In the data rows, zero lies at 4.5, halfway between 4 and 5.
Here are some points, one per row:
[6 6 6 7 7 6 6 6 6 6 7 6 7 7 5 6 6 7 7 6 6 6 6 6 6 6 6 6 6 6 6 6]
[6 7 6 7 8 6 6 6 5 6 7 5 7 7 5 6 6 6 6 6 5 6 5 6 6 6 6 6 6 5 6 6]
[6 5 6 7 7 6 6 6 5 6 7 6 7 7 6 6 6 8 8 6 6 7 6 6 6 6 6 6 7 6 6 6]
[6 6 6 7 7 6 6 6 6 6 7 6 7 7 6 6 6 6 7 6 6 5 6 6 6 6 5 6 6 6 6 6]
[6 6 6 6 6 6 6 6 6 6 7 6 6 7 6 6 6 7 7 6 6 6 6 6 6 6 5 6 6 6 6 5]
[6 5 6 6 6 6 6 6 6 6 6 6 7 7 6 6 6 7 7 7 6 7 6 6 5 6 6 6 6 6 5 6]
[6 5 6 6 6 6 6 6 6 6 6 6 7 6 6 6 6 7 7 7 6 7 6 5 6 5 6 6 6 6 6 6]
[6 6 6 5 6 6 6 6 6 6 6 6 7 7 6 6 6 6 6 7 6 6 6 6 6 6 6 6 6 6 6 6]
[6 7 6 6 7 7 6 6 5 6 6 6 7 7 6 6 6 6 6 6 5 6 6 7 6 7 6 5 6 5 6 6]
[6 6 6 6 7 6 6 6 6 6 6 6 7 7 6 6 5 6 6 7 6 6 6 5 6 6 6 6 6 6 6 6]
[6 7 6 6 7 6 6 6 7 7 6 6 6 7 6 6 6 6 6 7 6 6 6 6 6 7 6 6 6 6 6 6]
[6 7 6 6 7 8 5 6 6 7 6 6 6 8 6 6 6 5 6 6 6 6 6 6 6 7 6 6 6 6 6 6]
[6 6 6 6 6 6 6 7 7 7 5 6 5 7 6 6 6 6 6 7 6 6 6 6 6 7 6 6 6 6 6 6]
[6 6 6 6 5 6 7 7 7 7 5 6 6 6 6 6 6 6 6 8 6 6 6 5 6 6 6 6 6 6 5 7]
[6 6 6 6 6 6 6 7 7 7 6 6 6 6 6 6 6 6 6 7 6 6 6 6 6 7 6 5 6 6 7 7]
[6 7 6 6 6 7 6 7 7 7 6 6 5 6 5 6 6 6 6 7 6 5 6 6 6 7 6 6 6 6 8 7]
[6 6 6 6 6 6 6 8 7 7 6 6 6 6 6 6 6 6 6 7 6 6 6 6 6 7 6 6 6 6 7 6]
[7 6 6 6 6 5 6 8 8 7 6 6 6 6 6 7 5 6 6 7 6 7 6 6 6 6 6 6 7 6 6 6]
[7 7 5 6 6 6 6 7 7 7 6 6 6 6 6 5 6 6 6 6 6 6 6 6 6 6 6 6 6 6 8 7]
[6 6 6 6 6 5 6 7 6 7 6 6 6 6 7 7 6 6 5 6 5 6 6 6 6 6 5 6 6 6 7 7]
[7 6 6 6 6 6 6 6 7 6 6 6 6 6 7 7 6 6 6 5 6 5 6 6 6 6 7 5 6 5 7 7]
[7 6 6 6 6 6 5 6 6 6 6 6 6 6 7 7 6 6 6 6 7 6 6 6 6 6 7 6 6 7 6 7]
[6 6 6 6 6 6 5 6 6 6 6 6 5 6 7 7 6 6 6 6 7 5 6 6 7 6 7 7 6 7 6 6]
[7 6 6 6 6 6 6 6 6 6 5 6 6 6 7 7 6 6 6 6 8 6 6 6 7 6 7 6 6 7 6 6]
[6 6 7 5 6 6 6 6 6 5 5 6 5 6 7 7 5 6 6 6 8 6 6 7 7 6 6 6 6 8 6 6]
[6 6 6 6 5 6 6 6 6 6 5 7 6 6 7 6 5 6 6 6 8 7 6 7 8 6 5 6 7 7 6 6]
[6 6 6 7 6 6 6 6 6 6 6 6 6 6 6 5 6 6 5 6 7 6 6 8 8 6 6 5 6 7 6 6]
[6 6 6 7 6 6 6 6 6 6 5 7 6 6 6 6 6 5 6 5 7 7 6 7 8 6 6 6 7 7 6 6]
[6 6 6 7 7 6 6 6 6 6 6 7 6 6 6 5 6 6 6 6 6 6 6 8 7 6 6 6 6 6 6 6]
[6 6 6 6 7 6 6 6 6 6 7 8 6 6 6 6 6 6 7 6 6 6 6 8 7 6 6 6 6 6 6 6]
[6 6 6 7 7 5 6 6 6 6 6 8 6 5 6 6 6 6 7 6 6 7 6 7 7 6 6 6 6 6 6 6]
[6 5 6 6 7 5 6 6 6 6 7 8 6 6 6 6 5 6 7 6 6 7 6 6 6 6 6 6 6 6 6 6]
[6 6 6 5 7 6 6 6 6 5 8 8 6 6 6 6 6 6 7 6 6 6 6 7 7 6 6 6 6 6 6 6]
[6 6 6 5 7 6 6 6 6 6 7 8 7 5 6 6 6 6 7 6 6 7 7 6 6 6 5 6 6 6 5 6]
[6 6 6 5 7 7 6 6 6 6 7 7 7 6 6 6 6 6 5 6 6 6 7 6 6 6 6 6 6 5 6 6]
[6 6 5 6 6 7 5 6 6 6 7 7 7 6 6 6 6 6 5 5 5 6 7 7 6 6 6 6 6 6 7 6]
[6 6 6 6 6 6 6 6 6 6 7 7 7 6 6 6 6 6 6 7 6 7 8 5 6 6 6 6 6 6 6 6]
[6 6 6 6 6 6 6 6 6 6 6 7 6 6 6 6 6 6 6 7 6 6 8 6 6 6 6 6 7 6 6 5]
[6 6 6 6 6 7 6 6 6 6 7 7 7 6 5 6 7 6 6 6 6 6 8 6 6 6 6 6 6 6 7 6]
[6 5 6 5 6 6 7 6 6 6 6 6 6 5 7 6 6 6 6 6 6 7 8 5 5 6 6 6 6 6 6 6]
[6 6 7 6 6 7 7 5 6 6 6 6 6 6 6 6 8 5 6 6 6 6 8 6 6 6 6 5 5 5 7 7]
[6 6 6 6 6 7 6 5 6 6 6 5 6 6 6 6 8 6 6 6 5 6 7 6 6 6 7 6 5 6 7 7]
[6 6 7 6 6 6 8 6 6 6 6 6 6 5 7 6 8 6 6 6 6 6 7 6 6 6 7 7 6 6 6 6]
[6 6 6 6 5 6 6 6 6 6 6 7 5 6 6 6 6 6 6 6 7 6 7 6 6 5 7 6 6 6 6 6]
[6 6 6 6 6 6 7 7 6 6 5 7 6 6 8 6 6 7 6 6 7 6 7 6 6 5 7 6 7 6 6 7]
[6 6 6 6 6 6 7 6 6 6 6 6 6 7 7 6 6 6 6 5 6 5 7 6 6 6 7 6 5 6 8 7]
[6 6 6 6 6 6 7 6 5 6 6 6 6 6 7 6 6 6 6 5 6 6 6 6 6 6 7 5 6 6 8 7]
[6 6 7 6 6 7 6 6 6 6 6 6 6 6 6 6 6 5 5 6 6 5 6 6 6 6 8 6 5 6 7 6]
[6 6 6 6 6 6 8 6 6 6 6 6 6 6 7 7 6 6 6 6 7 6 6 6 5 6 8 7 6 7 6 5]
[6 6 7 6 6 6 7 6 6 6 6 6 6 6 7 6 7 6 6 5 6 6 6 6 6 6 8 6 6 7 6 6]
[6 6 7 6 5 6 8 6 6 6 6 6 5 6 8 8 6 6 6 6 7 7 6 6 5 6 7 8 6 8 6 6]
[6 6 8 6 6 7 7 6 6 6 6 6 6 6 7 6 7 5 6 6 6 6 6 6 6 6 7 6 6 7 6 6]
[6 6 7 6 6 7 6 6 6 7 6 6 6 6 6 7 7 6 6 6 6 5 5 6 6 6 7 6 5 7 6 6]
[6 6 7 6 6 6 7 6 6 6 6 6 6 6 7 6 6 6 5 6 7 6 5 6 6 6 7 7 6 7 6 6]
[6 6 7 6 6 6 7 6 6 6 6 6 6 6 6 7 6 6 6 6 7 6 6 6 7 6 6 7 6 7 6 6]
[6 6 7 5 6 6 6 6 6 6 6 6 5 6 5 6 6 5 6 6 6 6 6 6 7 6 6 7 6 6 6 6]
[6 5 8 5 5 6 7 6 6 6 6 6 6 6 6 7 6 7 6 6 6 7 6 6 7 6 6 8 6 7 6 6]
[6 6 7 6 6 5 7 6 6 6 6 6 6 6 6 7 6 7 6 6 6 7 6 6 6 5 6 8 8 7 5 6]
[6 6 7 6 5 6 6 6 6 6 6 6 6 6 6 6 6 7 6 6 6 7 6 6 7 5 6 7 7 6 6 6]
[6 6 7 6 6 6 6 6 6 6 5 6 6 6 6 5 6 7 6 6 6 6 6 6 6 6 6 6 6 7 6 5]
[6 6 6 7 6 6 6 5 6 6 6 6 6 5 6 6 6 7 7 6 6 6 7 6 6 6 6 7 7 6 5 6]
[6 6 6 7 6 6 6 6 6 6 7 5 6 6 6 6 6 6 6 6 5 6 6 6 7 6 6 6 6 5 6 6]
[6 6 6 7 6 6 6 6 6 5 6 6 6 5 6 6 6 8 7 6 6 7 6 5 6 5 6 6 7 6 6 6]
[6 6 6 7 7 6 6 6 5 6 7 5 6 6 6 5 6 7 6 6 5 6 6 6 7 6 6 6 6 6 6 6]
[6 6 6 8 7 6 6 6 6 5 7 6 6 6 6 6 6 7 7 6 6 6 6 6 7 6 6 6 7 6 6 6]
[6 6 6 7 6 5 6 6 6 6 7 6 6 6 5 6 6 7 7 6 6 6 6 6 6 6 6 6 6 6 6 6]
[6 6 6 8 7 6 6 6 6 6 7 6 6 7 6 6 6 8 7 5 6 6 6 5 5 5 6 6 7 6 6 6]
[6 5 6 7 7 5 6 6 6 5 7 6 7 7 6 6 6 7 7 6 6 7 6 5 6 6 6 7 7 6 6 6]
[6 6 6 7 7 7 6 6 6 6 7 6 7 7 6 6 6 6 7 6 5 5 6 7 6 6 6 6 6 6 6 6]
[6 6 6 6 7 7 6 5 6 6 7 6 7 7 6 6 6 5 6 6 6 6 6 6 6 6 5 6 6 6 6 6]
[6 6 6 6 6 6 6 6 6 6 6 6 7 7 6 6 6 6 7 7 6 6 6 6 6 6 6 6 6 6 6 6]
[6 6 6 6 6 7 5 6 6 6 6 6 7 7 5 6 7 6 6 7 6 6 5 6 6 6 6 5 6 6 6 6]
[6 7 6 6 6 7 5 6 6 7 5 6 7 7 6 6 6 6 6 5 6 5 6 7 6 7 6 6 5 6 6 6]
[6 7 6 6 6 7 5 6 6 7 6 5 7 6 6 5 6 6 5 7 6 6 6 6 6 6 6 5 6 6 6 5]
These points spread out most along one direction. Take the direction at right angles to it along which they spread out most. Go by this last direction. For each point below, how far along it does it lie, from 0 to 99? 50 is the average, and the first point above lies past it. One standard deviation of the points above along it is 16.
[6 6 6 6 6 6 6 7 7 7 6 6 6 7 6 6 5 6 5 7 6 7 6 6 6 7 6 6 6 6 6 6] 41
[5 8 5 6 6 7 5 6 7 7 6 6 6 6 6 6 7 6 5 6 6 6 6 6 6 7 6 5 6 6 6 7] 20
[6 7 6 5 6 6 6 7 7 7 6 6 6 6 6 6 7 6 5 6 6 6 6 6 6 7 6 6 6 6 6 7] 27
[7 8 6 6 6 7 6 7 7 7 6 6 6 6 6 6 8 6 6 6 6 6 6 6 6 8 6 6 5 6 6 7] 18
[7 7 6 6 6 6 6 7 7 7 6 6 6 6 6 6 7 6 6 6 6 6 6 6 6 8 6 6 6 6 6 7] 31
[8 7 6 6 6 6 6 8 7 7 6 6 6 6 6 6 7 6 6 5 6 6 6 6 6 6 6 6 6 6 6 7] 35
[8 6 6 6 6 6 6 7 7 7 6 6 6 6 6 6 6 6 6 6 6 6 6 6 6 7 6 7 6 6 6 7] 41
[8 7 6 6 6 6 6 7 6 7 6 6 6 6 6 6 6 6 6 6 6 6 6 6 6 7 6 6 6 5 6 7] 35
[8 5 6 6 6 6 6 7 7 7 6 6 6 6 6 7 6 6 6 6 6 6 6 6 6 7 6 7 6 6 6 7] 44
[8 6 6 6 6 6 6 6 7 7 6 6 6 6 6 7 6 6 6 6 7 5 6 6 6 7 6 7 6 6 6 7] 39
[8 6 5 6 6 6 6 5 7 7 6 6 6 5 7 7 6 6 5 6 7 6 6 6 6 7 6 6 6 7 6 6] 40
[8 6 5 6 6 6 6 6 6 6 6 6 6 6 7 7 6 6 6 6 7 6 6 6 7 6 6 7 6 7 6 6] 53
